(in the rows, 128 means zero)
Named moves, each a turn or a mirror, and the order they were made in; the first pair answered
fip:
[ 99 143 152 129 160 125 133 111 123 136 102 114 119 156 121 128 104 139
 133 142 131 121] |-> [132 140 152 119 138 133 117 102 116 140 119 120  91 124 146 126 115 138
 150 128 166 112]
[164 142 184 157 137 128  60 114 133  94 103 117 100 127 126 112  83 105
 160 143 155 130] |-> [134 146 187 160 152 121  74 121 132  92  92 111 122 153 105 117  73 107
 147 153 126 140]
[ 86  98 176 106 157  99 136 125 103 163 126  81 124 167  91 106 151 142
 110 121 149 113] |-> [121  94 176 101 134 111 116 119  98 166 145  87  91 137 116 102 164 144
 132 105 182 103]
[147 127 144 130  94 128 109 103 127 124 142 121 118 131 151 137 127 138
 130 115 153 123] |-> [106 134 146 137 116 117 130 115 136 122 123 114 149 164 122 139 116 139
 109 130 117 133]
sef:
[ 92 158 153 144 181 172 103 129 131 152  88 111 131 178  92  67 138 126
  92 148 116 138] |-> [115 157 171 150 169 185  87 112 134 146  92 108 111 162 102  62 135 116
  93 144 137 148]
[ 80 158  64  94 137 146 151 110 101 157 104 128 140 171  95 173 162 187
 145 132 146  74] |-> [ 62 162  82 112 149 141 154 107 118 146  95 122 166 194  76 171 146 174
 114 149 116 108]
[117 126  96 142 103 136 123 144 177 128 158 122 189 115 103 109 139  93
  84 130  66 182] |-> [140 124 116 147  89 149 106 123 179 119 164 126 166  99 118  99 133  87
  88 126  97 196]
tatu:
[110 118 199 157 124 147 122 100 124 119 124 146 138  98 151 104 131  98
 105 130 144 142] |-> [128 112 175 153 108 152 124 118 123 122 141 154 138  72 167 109 153 103
 110 119 148 134]
[132 133 143 145  93 138 117  96 144 101 121 126 132 120  98 135 108 119
 102 143 152 134] |-> [149 128 130 140  79 139 117 104 143 104 136 129 130 101 109 137 121 120
 102 136 157 132]
[132 131 120 126 126 118 123 130 133 118 129 125 122 122 129 132 139 140
 136 116 125 145] |-> [127 133 120 125 126 116 127 131 134 118 127 126 132 128 122 131 138 142
 131 120 118 143]

Each pair is two moves apart.
[115 119 132 142 137 146 128  91 140 139 107 125 120 120 120 132 133 136
 151 132 151 120] |-> [ 97 125 121 143 145 138 142 111 143 140 104 123 145 130 107 137 135 135
 136 136 126 120] : tatu fip
[168 108 139 151 114 153 119 116 184  92 140 145 107 111 133 129 142  98
 119 151 164 176] |-> [159 110 151 156 121 149 117 110 187  89 129 139 111 122 129 129 134  96
 114 158 160 181] : fip sef
[120 133  99 109 119 140 133 194 124 133 166 150 174 108 112 149 191 137
 111 100 125 109] |-> [143 125 105 115 104 149 119 185 129 128 176 148 164  94 122 143 192 132
 109  95 139 118] : sef fip
[153 128 153 165 118 129  94  94 123 119 136 124 137 129 133 119 119  99
 111 137 135 183] |-> [180 119 120 149  97 130  94 116 114 131 155 141 122 101 153 133 151 116
 137 118 150 148] : tatu sef
[165 109 114 106 127 133 128 121 120 122 163 154 134 115 169 121 128 125
 134 118 140 143] |-> [131 118 135 125 146 129 136 120 134 115 142 144 163 145 144 120 103 112
 111 140 113 172] : fip sef
[124 133 118 112 120 124 136 138 135 140 129 150 144 131 130 118 158 138
 126 133 129 115] |-> [118 136 131 120 122 125 135 130 147 133 126 145 152 138 118 117 148 128
 110 135 117 139] : sef sef
[110 137 172 140 146 129 112  91 132 125 107 116 126 152 114 103  94 125
 108 138 132 158] |-> [167 124 130 126 105 141 100 108 126 137 145 136  99  92 151 107 139 133
 130 110 163 133] : sef tatu
[110 140 166 150 154  81 142 134  96 113 106 123 117 154  96 103  89 115
 152 159 128 138] |-> [167 129 119 134 106  94 137 161  93 127 153 145 101  87 127 108 138 121
 175 126 155 117] : fip tatu
[122 122 150 130 131 130 113 109 131 124 118 136 124 126 129 137 115 130
 128 131 148 145] |-> [102 125 144 126 139 124 124 117 129 125 110 137 132 140 118 143 115 130
 124 137 134 138] : sef fip
[168 102  72 136  94 147 133 172 154 129 160 144 132  71 117 140 160 126
 146 103 108 124] |-> [127 111 104 165 116 135 141 165 169 115 131 130 169 115  82 131 128 111
 105 132  70 169] : fip sef
[129 121 184 163 126 146 104  98 151 109 101 123 153 134 126 106  97  86
 102 136 143 188] |-> [173 114 151 127 104 155 101 106 119 129 123 144 100  91 170 118 134 114
 160 106 198 121] : sef sef
[151 123 130 104 130 131 138 121 116 126 126 133 111 127 139 150 138 143
 157 125 150  80] |-> [110 130 148 121 150 119 150 118 130 116 103 121 143 166 106 151 114 128
 122 150 110 115] : fip sef
[142 111  79 137  89 117 139 172 119 137 152 106 157 103 123 123 157 140
 118 141  96 120] |-> [138 114 104 156  92 119 129 151 137 129 144 101 171 114 113 117 138 125
  98 146  85 155] : sef sef
[127 121 117 112 159 134 166 151 113 134 117 115 154 122  77 148 143 126
 122 127 104 100] |-> [187 113 131 114 128 149 133 128 115 128 139 118 114  78 112 137 151 118
 137 110 152 109] : sef fip
[121 131 140 143 128 122 131 108 135 111 142 108 155 143 120 122 115  83
 105 164 132 179] |-> [166 124 123 121 107 135 119 111 121 120 165 125 116  99 154 126 141 100
 139 141 177 137] : fip sef
[102 103 108 119 114 152 150 176 132 120 161 104 163 127 102 146 109  94
  94 121  91 147] |-> [138  97  94 106  90 162 140 180 120 123 183 113 132  92 126 144 130 100
 116  99 125 127] : fip sef
[ 85 132 139 105 164 115 126 108  86 145 117 129 118 171 103 165 102 157
 173 145 130  83] |-> [ 90 131 124 100 158 118 130 114  81 147 122 137 116 161 108 169 114 158
 183 137 133  73] : fip sef
[ 96 145 100  99 121 103 179 139 124 174  94 144 135 141 110 153 161 152
 196 124 133 108] |-> [146 139 108  98  91 120 148 120 131 171 118 150 101 102 138 140 168 145
 206 108 170 116] : sef fip
[179 111 146 133  97 146 108  89 139 114 158 113 102 106 126 117  86 121
 125 105 144 137] |-> [ 97 119 126 128 137 120 154 119 129 121 124 108 153 163  78 133  75 129
 112 130  81 123] : sef fip
[ 93 144 155 122 139 134 126 113 118 119 122 126 124 151 112 128 117 126
 128 142 114 141] |-> [125 139 131 104 121 141 121 115 107 130 140 136  94 119 140 128 137 137
 157 121 144 109] : fip sef
[112 126 123 113 124 129 144 143 114 129 129 126 132 142 129 133 137 135
 140 135 133 110] |-> [103 129 136 123 131 129 142 132 119 126 122 122 135 154 125 130 125 129
 133 141 129 120] : tatu sef
[168 127 103 157 106 160 123 194 129 124 175 159 161  46 138 123 203 120
  87  99 123 127] |-> [ 78 145 179 179 179 144 135 154 132 109 101 124 188 143  86 117 124 108
  55 149  78 162] : fip tatu
[ 78 126 146 125 166 143 156 166 136 129 129 125 175 167 156 113 119 130
 177 150  90 131] |-> [106 127 185 145 155 156 118 129 150 108 140 114 162 157 167  96 103 108
 162 152 115 172] : sef sef
[144 125 147 137 109 135 117 100 129 121 122 126 124 116 133 117 116 114
 123 127 138 147] |-> [116 126 128 139 117 126 131 119 130 124 117 128 153 126 114 124 121 115
 110 134 103 147] : tatu fip
[108 125  90 104 134 115 160 161 111 141 123 126 141 136 125 150 140 145
 132 139 113  83] |-> [165 119 101 104 101 137 126 140 116 139 151 131 109  93 155 135 150 138
 144 123 154  97] : sef fip
[144 120 181 187 139 139 109  97 179  83 112 110 124 140 122 103 132 121
 126 137 113 175] |-> [185 111 166 162 119 149 102 100 160  94 131 125  83 106 152 108 157 135
 168 113 153 134] : fip sef
[134 128 150 108 155 134 137 102 108 116 111 123  99 154 136 121 117 139
 162 119 145  84] |-> [112 131 142 107 164 127 151 113 111 118 104 116 121 168 121 126 112 139
 153 131 120  85] : sef sef
[150 127 118 130 103 124 125 147 130 118 140 124 120 111 141 126 147 128
 127 114 149 137] |-> [131 125 102 124 110 121 139 162 128 123 133 127 135 122 129 131 150 135
 129 117 132 122] : sef sef
[117 135 117 135 132 111 150 136 136 117 132 118 165 122  85 130 140 109
 108 127  81 147] |-> [154 127  95 120 106 125 141 141 125 121 156 132 131  82 116 136 168 122
 138 107 121 116] : fip sef
[162 123 124 132 104 160 129 110 116 133 154 145  91 101 160 125 142 122
 162 101 171 108] |-> [ 92 133 159 162 142 140 145 103 141 118 111 120 148 167 111 117  97 103
 105 139 108 159] : fip sef
[134 120 120 140  98 140 113 137 139 125 142 118 111  87 124 135 133  93
 128 118 125 148] |-> [ 96 123 113 140 116 126 135 148 136 127 125 115 136 116 103 140 126  97
 120 129  93 144] : sef fip
[177 114 146 125  93 143 115 107 125 128 145 142 105 110 166 128 130 120
 101 135 163 144] |-> [140 125 168 143 116 134 122  99 133 120 121 129 131 146 137 127 104 109
  75 153 132 171] : fip sef
[135 139 169 142 134 141 125  91 118 116 107 120 114 130 136 122 100 133
 140 118 152 123] |-> [105 144 159 140 151 133 143 106 112 124  95 117 132 150 122 128  97 140
 136 126 130 114] : sef fip
[149 143 159  99 154 121 126 122 111 153 159 143 123 118 117 116  63 111
 126 137 149 142] |-> [151 140 141  85 157 120 135 135 100 160 161 145 118 111 117 126  74 122
 143 129 153 114] : sef sef
[100 133 138 139 143 117 135 134 141 124 110 112 156 155 101 130 113 118
 107 145  99 152] |-> [161 122 107 113 111 128 122 142 121 143 144 131 107 102 150 134 151 139
 153 110 153 105] : fip sef
[157 116 120 104  79 141 133 105 114 130 149  97 137 100 140 124 143 130
 119 107 149 101] |-> [123 115 101 101  97 129 158 131 113 139 141  98 165 122 123 134 147 139
 116 116 116  89] : sef sef
[142 116 148 134  90 147 105  87 149 119 163 120 116  94 150 120 111 107
 146 152 200 134] |-> [116 114  90 100 100 132 151 131 120 139 159 135 128 105 144 147 141 141
 175 147 174  67] : sef sef
[100 116 122 130 117 122 142 182 144 143 159 128 164 129  96 141 137 130
 113 136 115 149] |-> [106 118 169 148 128 131 117 142 152 126 148 113 145 144 101 125 109 120
 103 145 134 175] : sef tatu
[161 128 121 152 115 140 129 140 165 120 147 154 133  92 124  94 151 127
 114 115 118 151] |-> [160 128 102 139 115 140 139 152 156 127 147 157 127  85 128 101 165 140
 129 110 120 133] : sef sef
[117 129 117 136 123 118 145 139 133 120 145 128 139 113 116 131 135 114
 121 136 129 126] |-> [134 126 130 137 122 125 131 122 129 121 144 132 119 107 129 127 130 117
 129 133 153 121] : tatu fip
[ 99 136 126 148 181  86 152 123 133 120  99 111 127 167 107 146 109 152
 102 128 107 155] |-> [158 127  95 120 147  99 143 131 105 137 131 128  81 110 152 159 148 167
 148  94 159 109] : fip sef
[118 129 115 133 132 125 144 156 148 122 123 135 160 133  94 135 146 115
 101 142  84 157] |-> [157 125 146 143 115 141 109 122 152 110 134 133 133 107 118 121 134 102
 101 134 121 183] : sef sef
[142 115 140 130 119 162 108 105 105 142 133 119 135 120 145 117 141 114
 139 118 158 138] |-> [118 120 150 141 131 156 115 101 116 133 120 114 152 143 126 115 126 106
 123 130 134 154] : fip sef
[119 127 131 122 108 146 140 155 151 142 134 122 151 118 149  97 174  99
 119 147 102 186] |-> [141 130 151 122 101 158 124 130 146 140 139 119 123 109 166  95 170 100
 135 141 136 185] : tatu fip
[152 130 134 116 128 131 117 107 106 132 134 117  93 113 153 121 134 147
 158 122 171  84] |-> [ 94 136 161 138 161 120 133 107 129 119 104  99 139 167 113 113 101 131
 118 153 119 126] : fip sef
[185 143  88 138 106 158 134 147  95 103 154 171 135  98 172 157 173 169
 133 125 198 112] |-> [117 154  65 133 142 137 177 181  96 108 127 168 189 151 130 171 166 176
 113 144 129 107] : sef fip
[125 107 115 118 121 126 151 136 127 129 119 111 125 137 132 147 125 140
 143 147 119 103] |-> [118 110 132 128 124 127 142 129 141 118 116 103 135 146 127 141 112 129
 127 154 110 130] : sef sef
[106 146  99 122 123 121 154 135 127 138 116 133 137 132 118 138 127 142
 131 128 113 125] |-> [112 147 129 135 122 123 137 114 143 125 116 121 134 136 116 122 112 124
 110 135 117 161] : sef sef
[129 190  93 134 140 138 131 141  62 145 114 117 161 184 101 112 116 145
 149  96  92 101] |-> [189 186 106 137 106 157  94 117  67 139 138 120 122 138 138 101 127 134
 162  78 141 112] : sef fip
[136 152 176 143 138 143 107  99 135 103 115 122 119 143 115 115  98 114
 120 130 131 170] |-> [166 145 158 130 124 150 101 102 117 114 129 132  88 114 144 122 118 125
 148 112 163 135] : fip sef
[107 122 125 130 165 126 147 140 140 145 103 123 125 158 127 124 136 150
 126 130 112 108] |-> [153 115 137 131 137 142 116 117 142 141 124 123  93 123 154 117 144 145
 135 118 155 112] : sef fip
[157 111 116 120 138 136 146 147 125 133 129 126  69 130 132 159 137 187
 173 115 136  72] |-> [139 111 105 125 145 130 162 162 128 136 128 127  86 140 120 166 142 188
 164 120 116  68] : sef fip
[171 115 140 111 124 140 100 102 142 111 146 126 100 104 164 126 120 134
 150 112 167 119] |-> [127 115  90  89 141 123 145 147 121 130 134 134 129 124 139 149 141 159
 163 115 132  72] : sef sef
[144 130 142 146  96 136 123 132 168  91 135 137 179 117 108 133 117  88
  84 137 104 165] |-> [188 124 140 130  78 148 106 119 154  98 151 145 133  80 142 132 132 100
 119 115 153 137] : sef sef
[153 115 150 139 145 127 133 143 164 122 154 123 165 133 101 125 140 144
 128 151 122 164] |-> [179 113 141 128 133 133 129 148 153 125 167 129 146 113 122 129 155 151
 145 137 147 147] : fip sef
[194 158 154 153 124  93 145 101 126  85 147 132 120 117 194  99 136  89
 113 106 138 112] |-> [130 161 135 150 158  73 184 132 120  89 122 130 161 163 154 111 125  96
  95 131  86  96] : sef fip
[132 144 119 137 109 129 143 152 111 119 105 181 132 136 111 114 119 129
 133 140 117 114] |-> [136 148 135 148 106 133 134 141 121 112 107 178 135 140 109 108 109 123
 119 143 116 134] : sef sef
[232 120 124 138 128 156 113  82 113  92 122 106 103  87 151  94 132 147
 126 143 177 143] |-> [179 130 154 160 161 143 128  74 128  79  88  88 141 135 113  89  93 133
  90 174 130 177] : fip sef
[101 149 144 113 152 116 141 166  80 134 123 119 191 164 109 149 121 145
 161 134  90  93] |-> [185 138 165 117 104 142  92 131  84 128 161 127 136 101 155 132 134 137
 177 104 160 110] : sef fip
[108 120  70 128 124 113 152 189 147 137 151 152 168 109 117 137 163 138
 120 130  93 122] |-> [116 121 121 157 120 122 125 153 179 111 146 140 176 119 114 117 133 103
  85 141  94 183] : sef sef
[153 180 188 120 149 130 137  81 122 115 107  97 116 136 124 128  88 134
 153 131 180  87] |-> [164 173 112  96 127 123 164 142 113 137 140 120 135 103 129 148 143 154
 171 112 166  48] : tatu sef
[108 131 150 146 122 133 107  99  96 126 114 131  96 129 144 134 115 125
 129 127 161 124] |-> [ 82 138 138 140 136 125 130 115  95 133 102 130 118 151 127 142 116 134
 123 134 139 115] : sef fip
[ 96 138 185 159 153 113 114 115 143 120 101 101 118 163 116 116 111  94
 116 157 113 162] |-> [159 125 152 130 119 130 105 122 118 136 134 124  57 108 163 125 150 114
 170 121 178 105] : fip sef
[161 127 133 102 134 149  94 103 128 150 169 143 120 116 113 123 139 128
 133 101 154 140] |-> [107 137 120  99 159 127 126 125 125 151 144 140 156 154  82 133 130 134
 119 119 105 132] : sef fip
[137 114 142  94 132 139 147 157 142 131 142 157 168 138 123 119 125 106
 104 138 111 113] |-> [166 111 147  98 117 147 131 145 147 128 158 159 144 122 139 114 127 107
 110 129 134 117] : sef fip
[144 115 138 114 148 146 118 146 102 129 105 177  95 136 129 119 159 145
 163 121 144  79] |-> [104 123 135 124 165 131 139 160 111 128  90 173 134 165 100 122 147 142
 137 138  98  99] : sef sef
[141 112 126  93 150 142 182 147  88 134 129 143 117 143 150 137 130 152
 181 111 144  65] |-> [149 114 121  90 145 142 178 153  90 133 133 144 116 132 156 131 140 151
 178 108 144  66] : sef fip
[151 129 139 108 110 133 121 132 141 120 147 140 101 108 143 140 132 117
 141 148 155 107] |-> [110 131 126 105 130 117 150 155 140 124 131 139 136 142 117 145 130 122
 132 160 114 100] : sef fip
[113 136 140 114 134 128 141  95 119 120 115 124  99 128 139 144 121 133
 165 141 133  90] |-> [107 135 114 109 130 121 156 121 121 127 120 133 114 124 132 153 137 135
 158 142 112  85] : tatu sef
[139 128 114 126 120  93 124 180 136 134 147 146 141 118 122 118 145 131
 103  97 113 142] |-> [119 133 143 136 139  89 121 159 137 127 127 135 144 147 108 112 121 124
  90 116 105 160] : sef tatu
[169 125 110 133  96 144 100 133 145 126 164 130 124  82 146 111 148 127
 122 104 127 138] |-> [145 124  79 122 104 131 129 162 130 141 154 134 142  95 135 124 158 138
 127 102 104 113] : sef sef
[111 153 126 155 142 144 139 154 141 134 125 159 157 123 133 121 140 113
  90 134  95 161] |-> [150 146 112 142 118 153 130 156 126 143 145 170 128  91 160 122 164 121
 117 114 131 136] : fip sef
[ 81 119 137 119 161  98 136 143 114 127  99  89  97 178 135 105 119 136
 123 142 117 116] |-> [102 119 162 133 153 111 115 117 124 116 104  85  82 168 147  93 106 124
 119 140 136 140] : sef sef
[ 78 143 170 127 182 115 140  95  99 122  95  97 105 181 108 131  83 149
 142 147 136 105] |-> [102 144 187 131 167 126 121  77  99 117  99  97  83 165 124 123  81 144
 146 140 159 112] : sef sef
[125 123 178 125 113 135 113  96 119  92  88 122 108 132 122 119 105 135
 125 166 142 116] |-> [109 127 170 124 124 129 127 102 111  95  84 125 116 141 112 123 101 139
 125 172 136 109] : sef fip
[142 125 168 119 133 136 113  88 128 116 116 118 103 111 132 115 114 123
 128 117 161 126] |-> [123 128 176 124 143 131 113  86 130 117 109 116 112 127 125 115 105 121
 122 124 151 133] : fip sef
[ 92 140 118 152 132 127 150 122 119 140 103 134 125 148 119 140 125 122
 137 126 140 133] |-> [106 142 132 160 129 132 134 109 127 130 105 133 118 144 122 133 116 112
 128 127 151 144] : sef sef
[128 127 128 111 132 125 138 121  92 127 113 140 103 126 140 148 130 146
 177 127 148  96] |-> [118 128 117 108 139 123 149 136  90 130 113 142 114 131 140 152 130 151
 172 127 137  94] : sef fip
[ 76 135 144 101 176 113 152 103  99 141  83 131 135 168 128 149 110 151
 151 126 143  86] |-> [136 133 153 106 142 134 118  81 101 143 110 139  91 117 167 138 121 147
 169 108 198  94] : sef fip
[117 155 186 108 151 141 141  79 132 130  85  87 108 151 113 122 111 151
 148 137 165 135] |-> [ 81 159 161 112 159 129 164 111 138 127  82  92 145 168  90 130 119 148
 125 143 121 140] : tatu fip
[149 136 154 124  75 137  97 100 128  93 115 142 154 158 125 118 111 134
 133 150 157 136] |-> [121 142 146 122  92 128 116 108 130  95 101 139 172 178 107 123 112 137
 129 159 133 132] : sef fip
[115 143  98 104 108 156 132 128  91 117 117 159 121  93 131 166 137 142
 150 137 149  78] |-> [ 69 150 120 127 131 143 141 126 111 109  92 144 158 136  97 161 113 128
 114 161 107 111] : fip sef
[107 130  94 156 110 101 103 137 135 125 109 119 179 123  78 134 111 125
  72 138  98 176] |-> [169 117  67 130  80 115  87 141 114 138 143 138 130  64 126 140 144 139
 117 107 155 132] : fip sef
[222 109 124 142  74 149  74  94 148 126 172 143  80  52 172 111 146 118
 143 108 174 155] |-> [128 126 180 182 130 126  92  81 178 102 114 108 148 141 103  96  82  88
  72 157  99 225] : fip sef
[158 123 188 137 127 144  88  93 107 121 115 121  95 113 156 110 108 115
 128 132 174 128] |-> [132 130 199 143 145 137  94  89 110 117 100 115 112 139 137 110  90 112
 115 141 155 134] : fip sef
[ 95 131 124 123 143 124 132 129 119 134 110 119 138 144 129 134 132 147
 125 131 119 116] |-> [104 132 146 133 142 129 119 110 130 129 109 114 137 141 132 124 116 134
 115 133 125 145] : sef sef
[101 154 119 111 154 123 157 123 104 147 101 140 114 149 131 136 124 119
 175 115 141 103] |-> [ 86 159 140 128 162 121 153 110 121 139  95 133 132 166 115 128 105 100
 149 130 123 134] : sef sef
[ 97 115 172 136 166 108 183 109 100 131  87 130  98 166  96 136  84 148
 121 126 122  82] |-> [129 110 146 117 148 116 180 120  86 140 109 143  74 132 116 143 110 161
 149 107 148  50] : fip sef
